128 stands for zero in the data rows.
The table, row by row:
[138 141 108 137 118  91 140 126 114 108 128 141 133 121 106 153 112 160 153  92 131 136 125 129 155 124 139 136 107 157 137 138 102 134 148 137 108 158 145 101 131 124 122 122  89 139 122 149]
[111 171 121 201 174  66 139 128 108 155   0 165  55   0  86  51 122 123  57 164 142 104 134  80  62 160 118  90 128 126 170 115  51 255 208  76 137 143 161 137  94 125 117 146  81 111 114 146]
[142 158 162 141  74 148 147 135 123 105 184  88 129 110 124 196  87 137 174 137 118 131 137 116 106 144 132 157 121 131 121  76 168  45 107 125 124 170 202 148 193 112 172 149 103 154 183 100]
[ 95  93 168 107 175 171 152 156 158 196  92  63 130 113 172  63 175 103 106 241 148  61 191 123  54 119 149 145 119 105 170  84 208 124 104 153 213 127 167 187 129 148 179 133 200  83 145  76]
[120 142 152  96 113 168  83 101 115 115 167 131 161 166 100 214  96 104 138  97  70 157 148 131 135 100 178 153 145 142 113 111 165  70 128 118 137 149 146 104 155  62 165 171  91 163 202 108]
[172 163 102 118  62 109 101  96  86  52 212 162 162 185  83 255  70 158 192   8  85 200  87 152 223 113 148 147 140 167  79 144  93  61 127 111  59 158 116  63 157  86 114 139  55 193 146 157]
[ 81  73 131  72 183 202   5  67 160 153 132 197 179 219 124 135 155  25  39  84  41 177 122 149 154  80 145  88 184  95  90 197 131 141 146 123 129  31   0  91  67  68  89 161 149 149 157 143]
[150 164 141 215  96  97 210 179 151 115 114  83  41   9 151  39 130 153 135 207 209  90  92  77  52 226  31 100  99  82 137  99 110 150 123 126 105 118 189 202 172 202 108  93 153 107  90 115]
[ 74 117 166 148 182 160 106 126 159 188  57 121  99  65 133  40 154  61  48 204 121  89 154  95  26 144 112  98 145  82 151 115 150 186 155 120 179  95 135 172 114 123 140 151 160 110 154 103]
[137 139 142 131  99 128 163 142 133 120 156  86 132 117 133 146 119 156 176 145 149 116 139 121 116 136 129 149  99 132 137 102 162  74 114 154 138 166 192 142 171 139 153 123 132 133 149 114]
[122  73  95 103 156 136 109 132 163 142 134 146 139 185 171  56 183 120 100 131 151 128  98 161 160 125  84  91 134 103 108 193 112 170 100 159 110  48  29 134  80 183  62  82 211  95  50 150]
[102 104 201  92 134 217 128 142 151 174 157  60 159 153 164 140 143  81 128 213 106  86 183 127  65 111 161 159 143 104 140  62 238  50  77 131 210 132 177 183 170 107 203 163 171 120 199  59]
[101 124 141 163 162 114 169 155 160 175  53 101  76  42 148  21 160 119  89 215 177  74 145  91  41 165  91 106 103  95 170 117 135 187 150 141 168 120 164 181 124 172 127 112 171  87 108 112]
[117  63 123 116 130 176 128 149 215 133 175 107 123 170 201  29 188  96 107 175 177 130  76 136 114 170  20  78 125  51  91 195 156 115  86 198 104  14  37 176 120 217  57  75 255  99  67 131]
[136 139 111 150 134 100 133 128 112 128  94 151 108 105 117 111 128 136 110 121 137 131 119 120 137 130 129 114 135 135 128 127  88 181 139 100 116 125 110 118 104 133 116 127 115 120  96 136]
[181 150  80 149  77  71 145 127  94  61 170 163 123 150 114 166 104 184 174  46 147 171  58 147 211 150  97 121 131 153  91 159  55 133 114 111  42 127  86  96 119 148  75  93  92 141  66 168]
[141 107  84  96 121 121  82 101 132  95 175 187 163 209 117 166 123 133 133  37 103 182  91 160 215 102 125 117 136 141  90 205  92 121 136 149  74  94  41  65 101 119  78 109 122 150  98 176]
[126 122 138 147 135 129 147 148 136 140 104 112  97  93 151  70 147 120 105 176 155 104 122 115  96 154  96 112 132 102 134 120 125 155 113 115 135 100 118 165 119 160 118 114 158 102 102 124]
[ 66 102 158  73 211 179  51  85 131 198  71 149 178 163 105 144 137  64  62 138  53 118 211 136 103  48 221 142 149 142 161 128 176 138 165 126 211 139 128  96  95  49 180 190 116 133 212 107]
[125  94 140  91 127 156 142 148 142 140 163  95 159 176 162 132 150 132 154 150 136 109 147 156 138 114 137 151 119 122 128 120 180  82  85 160 156 125 124 142 137 148 147 114 174 112 124 109]
[170 167  87 121 106  55 157 124  49  86 128 149 148 146  87 226  83 213 201  41 119 149 138 149 212  86 199 177 103 215 145 115  82 124 148 106 108 226 175  59 122  96 150 126  33 145 121 159]
[129 194 153 168 154  67 213 157  61 173  26  76  97   8  95 138  96 192 157 200 155  53 228  93  57 110 224 196  83 198 224  10 141 151 169  97 226 255 255 145 155 101 244 162  46 103 177  92]
[109  99 116  75 161 147  62  87 136 136 137 167 176 205 118 162 133 103 107  68  74 163 139 158 180  77 165 130 143 140 112 177 129 124 144 143 127 107  68  75  95  91 114 144 124 148 149 148]
[152 131 102 145  86 117 121 122 144  84 173 154 110 139 135 123 123 130 136  85 142 173  57 131 164 168  60  92 140 105  83 172  89 129 122 130  56  76  71 123 129 155  64  99 135 142  85 162]
[146 194 149 174  92  89 173 135  84 107 109 109  97  44  86 181  71 163 164 131 130 120 150  95  93 145 158 157 111 166 152  61 120 112 154  93 134 219 238 132 175  95 182 159  41 150 177 115]
[118 129 134 125 151 130 113 121 108 146  90 137 129 122 117 129 123 116  99 134 111 116 153 126 120 110 158 134 142 137 146 113 128 153 138  98 145 132 128 124 106 104 144 148 111 126 140 117]
[177 108 137  84  27 186 140 152 143  57 255  81 176 232 168 225 119 149 223  94 133 161  75 168 197 141  92 158 127 122  64 129 186   0  28 164  70 110 102 139 194 152 122 100 172 155 130 115]
[110 101  71  95 188 106  31  65 100 124  77 246 157 203  90 127 141  88  45  23  65 181 100 157 211  68 157  87 183 141 101 213  36 233 173  88  91  66   0  44  16  82  61 137  95 136  93 180]
[ 97 124 197 120 130 208 124 138 156 165 142  64 127  95 144 126 130  77 118 215 112  89 176 100  35 138 138 147 135  91 143  66 219  66 105 131 196 137 196 185 184 109 196 168 151 133 212  71]
[133 124 124 160 136 112 151 150 140 143  93 124  89  85 151  50 150 126 103 172 169 109 106 112  94 167  83  97 131 100 136 123 104 183 122 114 124  94 111 171 113 173  99 108 162  96  81 128]
[186 133  49 159  68  56 159 141 138  47 182 172 103 150 137 115 131 193 180  41 192 180  21 150 223 177  28  92 105 127  76 219  31 152 122 158   6  84  49  94 114 202  15  47 139 136   8 200]
[134 116 101 109 142 105 130 121 110 127 122 142 147 164 126 137 137 152 144  99 126 129 135 150 173  98 159 146 124 154 135 143 113 141 130 134 127 144 112  99 101 124 124 116 127 119 102 145]
[129 164 140 143 121 109 169 141 109 137 120  93 122  82 108 159 104 160 167 142 140 106 167 112 102 122 161 160 100 160 161  78 148 104 144 132 160 208 223 129 169 114 186 142  91 133 166 111]
Behind each row are 2 hidden switches, each 1 (on) or 0 (off), listed from the one that spreads the rows most. The rows also spread widely along 4 other directions, which tell nothing about the switches. In the first row of the table, all of them are off.
Rows drawn again from the table, each followed by whether each switch is on (1) or off (0), in that order:
[ 66 102 158  73 211 179  51  85 131 198  71 149 178 163 105 144 137  64  62 138  53 118 211 136 103  48 221 142 149 142 161 128 176 138 165 126 211 139 128  96  95  49 180 190 116 133 212 107] 0 0
[118 129 134 125 151 130 113 121 108 146  90 137 129 122 117 129 123 116  99 134 111 116 153 126 120 110 158 134 142 137 146 113 128 153 138  98 145 132 128 124 106 104 144 148 111 126 140 117] 1 1
[101 124 141 163 162 114 169 155 160 175  53 101  76  42 148  21 160 119  89 215 177  74 145  91  41 165  91 106 103  95 170 117 135 187 150 141 168 120 164 181 124 172 127 112 171  87 108 112] 0 0
[117  63 123 116 130 176 128 149 215 133 175 107 123 170 201  29 188  96 107 175 177 130  76 136 114 170  20  78 125  51  91 195 156 115  86 198 104  14  37 176 120 217  57  75 255  99  67 131] 0 0
[146 194 149 174  92  89 173 135  84 107 109 109  97  44  86 181  71 163 164 131 130 120 150  95  93 145 158 157 111 166 152  61 120 112 154  93 134 219 238 132 175  95 182 159  41 150 177 115] 1 0
[186 133  49 159  68  56 159 141 138  47 182 172 103 150 137 115 131 193 180  41 192 180  21 150 223 177  28  92 105 127  76 219  31 152 122 158   6  84  49  94 114 202  15  47 139 136   8 200] 0 0
[137 139 142 131  99 128 163 142 133 120 156  86 132 117 133 146 119 156 176 145 149 116 139 121 116 136 129 149  99 132 137 102 162  74 114 154 138 166 192 142 171 139 153 123 132 133 149 114] 0 0
[129 194 153 168 154  67 213 157  61 173  26  76  97   8  95 138  96 192 157 200 155  53 228  93  57 110 224 196  83 198 224  10 141 151 169  97 226 255 255 145 155 101 244 162  46 103 177  92] 0 1
[129 164 140 143 121 109 169 141 109 137 120  93 122  82 108 159 104 160 167 142 140 106 167 112 102 122 161 160 100 160 161  78 148 104 144 132 160 208 223 129 169 114 186 142  91 133 166 111] 0 0
[150 164 141 215  96  97 210 179 151 115 114  83  41   9 151  39 130 153 135 207 209  90  92  77  52 226  31 100  99  82 137  99 110 150 123 126 105 118 189 202 172 202 108  93 153 107  90 115] 1 0
[ 74 117 166 148 182 160 106 126 159 188  57 121  99  65 133  40 154  61  48 204 121  89 154  95  26 144 112  98 145  82 151 115 150 186 155 120 179  95 135 172 114 123 140 151 160 110 154 103] 1 0
[126 122 138 147 135 129 147 148 136 140 104 112  97  93 151  70 147 120 105 176 155 104 122 115  96 154  96 112 132 102 134 120 125 155 113 115 135 100 118 165 119 160 118 114 158 102 102 124] 1 1
[102 104 201  92 134 217 128 142 151 174 157  60 159 153 164 140 143  81 128 213 106  86 183 127  65 111 161 159 143 104 140  62 238  50  77 131 210 132 177 183 170 107 203 163 171 120 199  59] 1 1
[134 116 101 109 142 105 130 121 110 127 122 142 147 164 126 137 137 152 144  99 126 129 135 150 173  98 159 146 124 154 135 143 113 141 130 134 127 144 112  99 101 124 124 116 127 119 102 145] 0 1
[ 81  73 131  72 183 202   5  67 160 153 132 197 179 219 124 135 155  25  39  84  41 177 122 149 154  80 145  88 184  95  90 197 131 141 146 123 129  31   0  91  67  68  89 161 149 149 157 143] 1 0
[141 107  84  96 121 121  82 101 132  95 175 187 163 209 117 166 123 133 133  37 103 182  91 160 215 102 125 117 136 141  90 205  92 121 136 149  74  94  41  65 101 119  78 109 122 150  98 176] 0 0
[111 171 121 201 174  66 139 128 108 155   0 165  55   0  86  51 122 123  57 164 142 104 134  80  62 160 118  90 128 126 170 115  51 255 208  76 137 143 161 137  94 125 117 146  81 111 114 146] 1 0
[125  94 140  91 127 156 142 148 142 140 163  95 159 176 162 132 150 132 154 150 136 109 147 156 138 114 137 151 119 122 128 120 180  82  85 160 156 125 124 142 137 148 147 114 174 112 124 109] 0 1
[ 97 124 197 120 130 208 124 138 156 165 142  64 127  95 144 126 130  77 118 215 112  89 176 100  35 138 138 147 135  91 143  66 219  66 105 131 196 137 196 185 184 109 196 168 151 133 212  71] 1 0
[120 142 152  96 113 168  83 101 115 115 167 131 161 166 100 214  96 104 138  97  70 157 148 131 135 100 178 153 145 142 113 111 165  70 128 118 137 149 146 104 155  62 165 171  91 163 202 108] 1 0
[122  73  95 103 156 136 109 132 163 142 134 146 139 185 171  56 183 120 100 131 151 128  98 161 160 125  84  91 134 103 108 193 112 170 100 159 110  48  29 134  80 183  62  82 211  95  50 150] 0 1
[142 158 162 141  74 148 147 135 123 105 184  88 129 110 124 196  87 137 174 137 118 131 137 116 106 144 132 157 121 131 121  76 168  45 107 125 124 170 202 148 193 112 172 149 103 154 183 100] 1 0
[ 95  93 168 107 175 171 152 156 158 196  92  63 130 113 172  63 175 103 106 241 148  61 191 123  54 119 149 145 119 105 170  84 208 124 104 153 213 127 167 187 129 148 179 133 200  83 145  76] 0 1
[136 139 111 150 134 100 133 128 112 128  94 151 108 105 117 111 128 136 110 121 137 131 119 120 137 130 129 114 135 135 128 127  88 181 139 100 116 125 110 118 104 133 116 127 115 120  96 136] 1 1
[152 131 102 145  86 117 121 122 144  84 173 154 110 139 135 123 123 130 136  85 142 173  57 131 164 168  60  92 140 105  83 172  89 129 122 130  56  76  71 123 129 155  64  99 135 142  85 162] 1 0
[177 108 137  84  27 186 140 152 143  57 255  81 176 232 168 225 119 149 223  94 133 161  75 168 197 141  92 158 127 122  64 129 186   0  28 164  70 110 102 139 194 152 122 100 172 155 130 115] 1 1
[181 150  80 149  77  71 145 127  94  61 170 163 123 150 114 166 104 184 174  46 147 171  58 147 211 150  97 121 131 153  91 159  55 133 114 111  42 127  86  96 119 148  75  93  92 141  66 168] 1 1
[133 124 124 160 136 112 151 150 140 143  93 124  89  85 151  50 150 126 103 172 169 109 106 112  94 167  83  97 131 100 136 123 104 183 122 114 124  94 111 171 113 173  99 108 162  96  81 128] 1 1
[110 101  71  95 188 106  31  65 100 124  77 246 157 203  90 127 141  88  45  23  65 181 100 157 211  68 157  87 183 141 101 213  36 233 173  88  91  66   0  44  16  82  61 137  95 136  93 180] 1 1
[109  99 116  75 161 147  62  87 136 136 137 167 176 205 118 162 133 103 107  68  74 163 139 158 180  77 165 130 143 140 112 177 129 124 144 143 127 107  68  75  95  91 114 144 124 148 149 148] 0 0
[172 163 102 118  62 109 101  96  86  52 212 162 162 185  83 255  70 158 192   8  85 200  87 152 223 113 148 147 140 167  79 144  93  61 127 111  59 158 116  63 157  86 114 139  55 193 146 157] 1 0
